In the rows, 128 means zero.
Each path below is one point turned by a fixed rotation once a step. After each direction that follows a path, write how fast that rotation turns it, in degrees a step (0 if it stays still).
Each turn is a multiple of 5 degrees from 10 to 175, or 0.
Each row of a path follows its step; steps can be skipped.

step 0: [146, 136, 129, 116, 130, 136, 120, 155, 129, 118, 107, 125, 142, 125, 134,
 121, 116, 125, 129, 132, 121, 114, 152, 150, 130, 122, 136, 143, 114, 110,
 122, 130, 137, 107, 151, 141, 140, 121, 134, 154, 141, 129, 116, 141, 134]
step 1: [128, 105, 144, 126, 139, 140, 121, 146, 127, 139,  99, 131, 125, 126, 124,
 125, 110, 132, 135, 116, 141, 105, 132, 126, 155, 122, 131, 118, 122, 110,
 120, 130, 137, 138, 141, 122, 121, 135, 116, 151, 134, 153, 126, 143, 137]
step 2: [132, 139, 121, 138, 140, 134, 125, 156, 139, 140, 103, 138, 139, 138, 126,
 116, 105, 133, 120, 110, 141, 123, 155, 133, 135, 133, 142, 138, 121, 127,
 144, 131, 134, 126, 112, 136, 118, 147, 135, 140, 112, 131, 148, 142, 137]
step 4: [123, 149, 122, 143, 118, 122, 117, 127, 112, 128, 105, 122, 144, 122, 136,
 114, 113, 154, 138, 110, 131, 135, 123, 139, 134, 137, 138, 137, 120, 121,
 128, 122, 120, 128, 132, 128, 142, 128, 108, 139,  98, 157, 136, 121, 141]
step 5: [111, 158, 124, 119, 146, 131, 128, 123, 108, 125, 118, 139, 126, 117, 161,
 109, 113, 141, 129, 152, 119, 119, 143, 137, 128, 125, 126, 128, 116, 128,
 134, 127, 138, 128, 141, 143, 122, 127, 122, 134, 131, 157, 137, 140, 136]
step 7: [140, 137, 139, 135, 141, 146, 149, 156, 139, 124, 120, 145, 140, 117, 147,
 122, 114, 129, 133, 134, 114, 140, 132, 109, 135, 132, 141, 127, 114, 143,
 144, 126, 157, 113, 135, 138, 141, 127, 125, 140, 115, 146, 131, 120, 126]
step 8: [125, 119, 147, 125, 122, 127, 135, 134, 134, 116, 107, 152, 138, 126, 125,
 125, 126, 138, 142, 130, 107, 138, 134, 141, 152, 109, 130, 131, 106, 151,
 131, 106, 131, 121, 121, 127, 128, 147, 121, 145, 144, 141, 117, 127, 152]
step 9: [137, 144, 151, 132, 126, 131, 122, 114, 136, 133, 103, 134, 142, 133, 133,
  97, 106, 148, 137, 109, 125, 121, 117, 110, 151, 133, 121, 128, 118, 140,
 122, 108, 149, 118, 121, 136, 122, 137, 133, 126, 126, 129, 133, 121, 128]
step 10: [139, 132, 140, 127, 139, 119, 110, 127, 133, 140, 117, 128, 119, 105, 149,
 117, 125, 132, 120, 132, 113, 118, 147, 122, 127, 126, 111, 140, 118, 146,
 116, 106, 121,  98, 121, 132, 130, 151, 144, 136, 126, 141, 148, 131, 147]
step 12: [133, 155, 127, 145, 158, 142, 125, 136, 125, 115, 118, 115, 145, 128, 127,
 113, 122, 124, 130, 131, 109, 122, 154, 116, 137, 120, 135, 141, 123, 124,
 109, 121, 117,  98, 145, 122, 128, 134, 126, 140, 123, 142, 114, 130, 126]
step 13: [144, 120, 154, 123, 144, 129, 130, 137, 131, 124, 113, 122, 134, 124, 139,
 116, 116, 122, 159, 125, 115, 119, 145, 144, 141, 136, 125, 134, 114, 113,
 130, 117, 113, 137, 150, 126, 119, 123, 143, 151, 145, 139, 120, 150, 127]
Speeds:
[121, 129, 123, 128, 131, 132, 125, 127, 129, 120, 127, 132, 123, 125, 124,
 125, 128, 132, 130, 130, 127, 129, 129, 124, 128, 119, 130, 131, 129, 131,
 133, 130, 130, 141, 125, 119, 131, 130, 128, 132, 128, 127, 135, 131, 133] : 115
[134, 127, 125, 138, 125, 131, 131, 137, 127, 129, 137, 132, 128, 129, 123,
 129, 132, 128, 127, 125, 121, 130, 133, 125, 131, 128, 131, 130, 136, 136,
 125, 130, 126, 130, 128, 136, 126, 123, 127, 128, 127, 131, 131, 127, 133] : 85
[132, 132, 127, 127, 125, 128, 128, 129, 127, 124, 129, 124, 126, 135, 124,
 123, 120, 132, 128, 122, 134, 134, 127, 120, 136, 134, 131, 123, 133, 126,
 124, 128, 129, 130, 125, 122, 134, 129, 126, 127, 123, 131, 128, 124, 120] : 145
[130, 123, 127, 126, 131, 116, 130, 126, 134, 128, 128, 130, 127, 124, 121,
 132, 127, 130, 130, 124, 129, 134, 124, 127, 124, 128, 129, 126, 129, 126,
 127, 124, 120, 133, 133, 129, 121, 134, 129, 130, 131, 140, 127, 126, 130] : 155
